Where one turn sends some rows of the set: a few examples, then the rows asked:
J_437: [  7 -11 -29  12 -41 -43 -14 -33  38 -31 -32  20  -2   6 -40 -40  10 -13
 -30 -25  26   7  15]
J_503: [ 38  12 -56  11   3  -4  13   0  13 -49 -33 -39  40  26 -44  32  29 -19
  -6   9  -1 -15  28]
J_449: [-21  -1 -11  10 -14   8  -9  -6 -11 -16 -36  -2  18  41 -25   6  69 -22
 -23  -7 -11  16   7]
J_658: [ -6  -3  -8  15 -32   3  -4 -30   9 -32 -35 -13  24  29 -25 -11  63 -34
 -17 -22  -5  27  -3]
J_431: [ 42  26 -63  12  -9   6  16  -3  15 -47 -30 -18  29  15 -42  38  39 -19
  -7  14  13   0  20]
J_373: [ 23  20 -61   5   0   4  13  -6  17 -51 -30 -17  30  15 -40  28  21 -14
 -14  -9 -11  -6  34]
J_880: [ 56 -41 -34  14  17 -17   0 -18  34 -28 -35 -27 -18 -13 -75 -19  22  -9
 -15 -10  -2  -5   3]
J_348: [  2 -31 -22 -14   2 -20   6 -15  28   9   8 -15  20  -4  -8  17  29 -28
 -26 -30  19  32   4]
J_456: [ 27 -15 -36  -2 -45 -53  -6 -28  37 -24 -22  14  -3  16 -50 -37  -6 -27
 -30 -20  24   3  11]
J_222: [ 65 -42 -38  17  10 -21  -7   7  26 -17 -40 -32 -18 -10 -81  -2  36 -14
 -24   7   8 -10   0]
J_453: [  2 -34 -33  15 -30 -61 -23  13  23  -7 -45 -19  12  31 -51 -21  16 -12
 -49  -6  15 -28  27]
J_259: [ 15 -37 -13 -11  16 -22  10 -18  19   9   9 -29  28   9  -9  15  34 -25
  -5  -8  31  31  -1]
J_246: [  9  -6 -36  -4   5 -42  -7   5   3   4 -23  29 -14  42 -48 -22  -1  -7
 -21  13  19 -16  25]
J_608: [ -9  -1 -33  10   2 -32 -14  11   2  -1 -31  31 -16  40 -41 -16  24   9
 -26  20  25 -11  31]
J_566: [ 16 -36 -21 -12  -7 -23   3  -4  28  12   6 -26  24  -3 -12  28  44 -33
 -25 -11  37  31  -7]
J_670: [ 34 -11 -35  18 -56 -44 -17  -3  25 -16 -32  15  -6  15 -44  -7  45 -18
 -29  26  63   6  -1]
J_167: [ -2 -14  -5  19 -12   0  -5 -19  -7 -23 -34 -32  31  50 -29  -7  67 -34
  -1   1  -1  12  -3]
J_617: [ 48 -24 -36  11  26   0   1 -18  26 -21 -29   0 -30 -16 -69 -18  20   0
 -13 -12  -2   4   8]
J_901: [ 33  13 -63   8 -26  -5   9   0  25 -53 -36 -31  35  10 -45  39  30 -26
 -26  -8  -3  -7  23]
J_300: [  2 -44 -19 -14  11 -30   1  -2  21  14   2 -36  31  10 -12  23  31 -31
 -28 -20  17  18   7]
J_770: [  3  -1 -13  18 -39   3 -11  -7  -1 -20 -34 -14  22  33 -26  14  84 -36
 -21   4  14  23 -11]
J_257: [ 44  16 -59  10 -17  -3  16 -22  24 -62 -29 -28  35  10 -40  23  24 -24
  -1  -7   4   5  21]
J_145: [ 43 -20 -27   4  -8 -55   0  -8   9  -6 -22  -4  -1  49 -56 -30  12 -23
   4  35  43  -9   5]
J_404: [ 50 -19 -45  10  10   0  -4  -2  25 -13 -29  11 -36 -25 -70   3  38  -3
 -29  -1   9   7   5]
J_479: [-10 -17 -11  16 -34 -10 -15  -6   5 -21 -45 -35  33  37 -33   2  69 -37
 -35 -16 -12   7   1]
J_816: [ 53 -30 -46  12   4 -11  -9  15  25  -9 -38 -11 -27 -18 -77  10  40  -7
 -39   4   8  -9   1]
J_492: [ 29 -23 -17  21  -4 -49 -10 -20  12 -21 -32 -10   9  47 -47 -40  22  -8
  12  30  46  -5   9]
J_92: [ 43  -5 -41   1 -51 -48  -8  -7  25  -6 -17  25 -10  19 -49 -13  23 -29
 -25  22  57   5  -6]
J_607: [ 14 -27 -40  -3 -32 -61 -15  16  24   2 -35   0   2  30 -56 -16   0 -26
 -52  -9  14 -26  21]
J_795: [  2 -28 -23 -17  17 -17   4   2  14  22   7 -13  19   8  -8  29  41 -21
 -22  -7  28  23   7]

J_453 moves to J_670
J_503 moves to J_901
J_145 moves to J_607
And these:
J_566 moves to J_795
J_449 moves to J_658
J_404 moves to J_617

Where one turn sends some rows of the set: a few examples, then the rows asked:
J_357: [ 12 -40   9  60  24 -31   6  15 -17 -41 -16 -14  -8  14   3  15   5 -35
 -31  -2   2  -7  18  -8  -3  35 -29]
J_405: [-12  14  24  48 -16 -39   7  -8 -42 -16  30  10  18  17  49  32   2  20
   0   3  -3 -11 -12  27  48  29   8]
J_722: [ 25 -15  14  28  -2   9   7  -7 -16  -9  27  50  -1 -19 -13 -19  21 -10
 -40  24 -21 -30  29  -1  30  46  32]
J_967: [ 36 -24  11  12  -6   2  19   0 -11 -15 -20  10 -41 -38 -10 -18 -12  -3
 -27  41  -2   0 -17  20  25  30 -12]
J_940: [  0  19   1  50 -30   1  13 -14 -39 -26   4  32  -4  -8   8  37   1   1
 -47  24 -22 -46  44  25  -4  19  22]
J_685: [-13  -1  13  22 -26 -32  30 -17 -28 -49  16  22  34 -30 -14  45 -19 -26
 -33  26   0 -41  36  42  17  32  24]
J_874: [-10  15  14  56 -27 -19  -2 -28 -40  -2  21 -18  14 -36   1  11  17 -39
 -22  15   8 -55 -24  20  -3  36 -26]
J_248: [  5  -4   9  15 -12 -14  30   9 -20 -26 -13 -10 -22  -9  35  -1 -48  31
 -23  25  12   2 -14  20  19  18 -17]
J_239: [  0 -28  -3  52  19 -18 -28  15 -35 -57  27   0 -16   1   8  36 -10 -34
 -30  16   1   0  19  14   9  42 -25]
J_516: [  9 -24  11  61   1 -27  51  13  -3 -26 -12   2  -6   7  -4  -3  11 -32
  -6  -9  12  -8  21 -14  -9  31 -29]
J_184: [ -4 -17  -1  12 -13   6  23 -25  -9 -10  20  49  -8 -38   2   1   3  -7
 -36  29 -28 -20  24  13  38  57  33]
J_627: [ -4   8   7  52  -1 -35   7 -24 -10   4  -7 -23  32 -38  13   1  15 -42
 -49   8  23 -26 -35  31   0  14 -12]
J_359: [ -2   6  10  55 -24 -23   0 -28 -33  -6  14 -30  36 -31   3   4  20 -40
 -34   5  14 -51 -17  29  -3  39 -23]
J_144: [ 16 -32  -4  58  16 -18 -21  17 -31 -59  16 -12 -11   7  -1  30  -7 -26
 -33   1   1  -5  20  19   2  44 -22]
J_8: [-11  10  19  46 -10 -33  13  -8 -29 -18  15  -4  26  15  56  33  -3  24
 -11  -4  -2  -9 -11  37  44  33   9]
J_517: [ 18  -6  -2  41  31 -18  34   3   1  -2  -4  38   0 -33  41  -6  16 -17
 -44  41  26   7  -6  29  37  10  22]
J_17: [ 20  17  48  39 -17 -18   0  11 -39 -36  16  27  24 -11 -31  12  -4 -20
 -29   5  -4 -44  36  32  14  20  23]
J_984: [  5  17 -10  48   3 -35  29   1  -5   1   4  10  39 -33  20  -7  -4 -35
 -50   6  39  -7 -27  23   9  -4  -5]
J_159: [  9 -18  29   5  -3  -6  12 -28 -12 -18  29  48  21 -40 -13 -20   7 -20
 -36  23   2 -27  22  17  39  50  27]
J_231: [ 19 -28  18  32  -3 -37  63  -6   2   3 -17  17  14 -25   2 -22  27 -26
   9  24  -3 -12   8  -7  17  45  -2]
J_334: [ -3  -2  13  30 -12 -37  19   0 -22 -18 -13 -13   0   7  43  23 -27  36
 -20  13  -7  -4 -25  25  38  22   2]

J_357 moves to J_334
J_984 moves to J_516
And these:
J_8 moves to J_359
J_231 moves to J_967
J_685 moves to J_17
J_722 moves to J_184
J_405 moves to J_874

Where one turn sends some rows of the set: a few examples, then the rows asked:
J_338: [ 15   3   1 -23   1  17 -17 -24 -16  15  32   7 -27]
J_44: [-17 -17  -9   4  -6 -35 -14   4  10  -8 -39  18 -23]
J_945: [ 31   6  18  37 -18  18 -20  -8 -18  -4 -40  14 -11]
J_474: [ 38  10  13  39 -14  20 -15 -13 -25  -3 -34  -6 -10]
J_726: [  9  -2  -6 -21  -4   7  -7 -19   0  15  27  32 -32]
J_501: [ 21   3   2  -7 -14   3 -21   3 -13 -58 -27  40  -5]
J_697: [  8  13  -1 -30 -29 -16 -19  23  11 -45 -19  17 -19]
J_113: [ 15  -4 -20 -24  -6   4   5 -18  -2  18  26  -1 -32]
J_146: [  8   9   5   8  19 -15 -56 -12 -11 -29 -31 -13  14]
J_394: [ 38   6  -1  32 -23   9  -7  -2 -18   1 -42 -14 -12]
J_796: [  2   6   8   8  12 -23 -55  -3  -3 -30 -40   8   8]
J_23: [ 12  -5 -16 -28 -13  -3   5 -11   5  20  18  21 -34]
J_313: [  3   3 -10   5   3 -34 -41   7   4 -23 -51  -9   6]
J_590: [ 41   7 -26  -8  -6   7  -8  -6 -21 -49 -20 -36  -1]
J_249: [ 33  11   5  -1   6  23 -27 -21 -36 -61  -6   4   2]
J_466: [  2  -3   4  14  36  -2 -28 -33 -25 -17   0 -28  -5]
J_166: [-17  -6  25  14  20  -8 -33 -19 -11 -20 -11  32  -7]
J_829: [ 12   8 -13   6  16 -25 -47  -4  -8 -25 -37 -28  10]
J_30: [ 10  -2 -15 -27 -17  -5  -3  -3   6  19  13  16 -38]
J_200: [ 20   1 -16 -26  -8   3  -4 -13  -6  24  25 -15 -34]
J_850: [ 30   4   5  32 -27   9  -9   5 -12   1 -49   9 -15]
J_575: [ 29  -1 -26 -12 -29 -11  -3  15   1 -48 -41   3 -11]
J_623: [  7   0   4 -22  -9   9 -14 -10  -2  18  24  34 -32]
J_642: [ 15   0  -7 -22   3  10  -3 -26  -9  14  33  10 -26]
J_299: [ 23  13 -20 -33 -21 -13 -11  14   0 -38  -8 -39 -19]
J_450: [ 12  18  24 -23  -5   7 -36  -1 -14 -53   3  22  -8]
J_983: [ 27  21   7 -25   1  15 -29  -9 -20 -48  13 -34  -6]
J_522: [  1  -9 -26   4   7 -30  -6  -5  -3  -5 -25 -43 -15]

J_394 moves to J_850
J_299 moves to J_697
And these:
J_313 moves to J_796
J_466 moves to J_522
J_623 moves to J_338
J_590 moves to J_575
J_113 moves to J_23

Where one turn sends some rows of the set: a few examples, then the rows asked:
J_109: [-16  15 -34 -21  -1   8   1  17  -6   4  21  11 -26   8]
J_381: [  9 -10  60  16   9  13  10  14 -15 -24  10 -22   5 -10]
J_472: [-27  -4  -4 -12  12  -5   3  11   5  37   8  18  29 -29]
J_993: [ -6 -11  67  23   7  10  17  23  -9  -6  11  -7  -8  -9]
J_509: [ 21   9 -11   7  -3  33   4  -1 -34  -9  -1  -7 -17  33]
J_215: [  6  -7 -18   2  -2 -36  -9 -13 -12  14 -12  37  27 -10]
J_126: [ 10  -4  -6  11   0  30  24   8 -16  20  23  17 -37  15]
J_772: [  0   9 -42 -19  -4   0  -6   6 -16 -13  11  12 -24  13]
J_802: [ -1   8   0   6   0  34  10  15 -37  12  34  13 -34   5]
J_280: [ 18 -23  49   3  15 -37   3   8   2 -10  -5  -2  20 -16]
J_564: [ -6  18 -37 -23  -1   9  -4  13 -14  -7  16   6 -19   3]
J_508: [ 13 -27  51   7  19 -42   7   8   8   0   1  13  16 -20]
J_107: [ -9  13 -36 -13   0   6   2  13  -3   6   8  20 -32  10]
J_407: [  5 -15  50   3  24 -33   0  16   0  -8  -7  -5  26 -17]
J_36: [ 27 -17  53  27   2  -4  11   5 -16 -29   4 -15   5  -1]
J_732: [  1 -11  58   0  20 -32  -3  21  -4  -4   0   3  23 -25]
J_675: [  6  18  -4   2   0  34  -5   5 -47  -3  14  -3 -19  13]
J_535: [ -2 -19  58   6  20 -37   6  19  -4   4   1  10  12 -27]
J_946: [  2 -20  65  33  -1  -5  25  16  -4   0   3  10 -21  -5]
J_761: [-14  -1 -10 -22  15  -6  -8   1 -12  19  22   4  40 -36]
J_730: [-11  -6  -7  -1   3 -24   0   3   2  36 -16  33  24 -13]
J_817: [ 27 -25  54  36  -3 -15  18   4  -9 -17   1   1 -12   6]
J_59: [ 27  -5 -14  13  -4  24  16   0 -16  11   7   6 -28  33]
J_177: [ -1  10 -43 -14  -7   2  -2   5 -10  -2   5  16 -28  16]
J_631: [  7  -6 -13  -9   1 -23 -18 -10 -21   4  10  16  41 -25]

J_215 moves to J_730
J_946 moves to J_993
And these:
J_126 moves to J_802

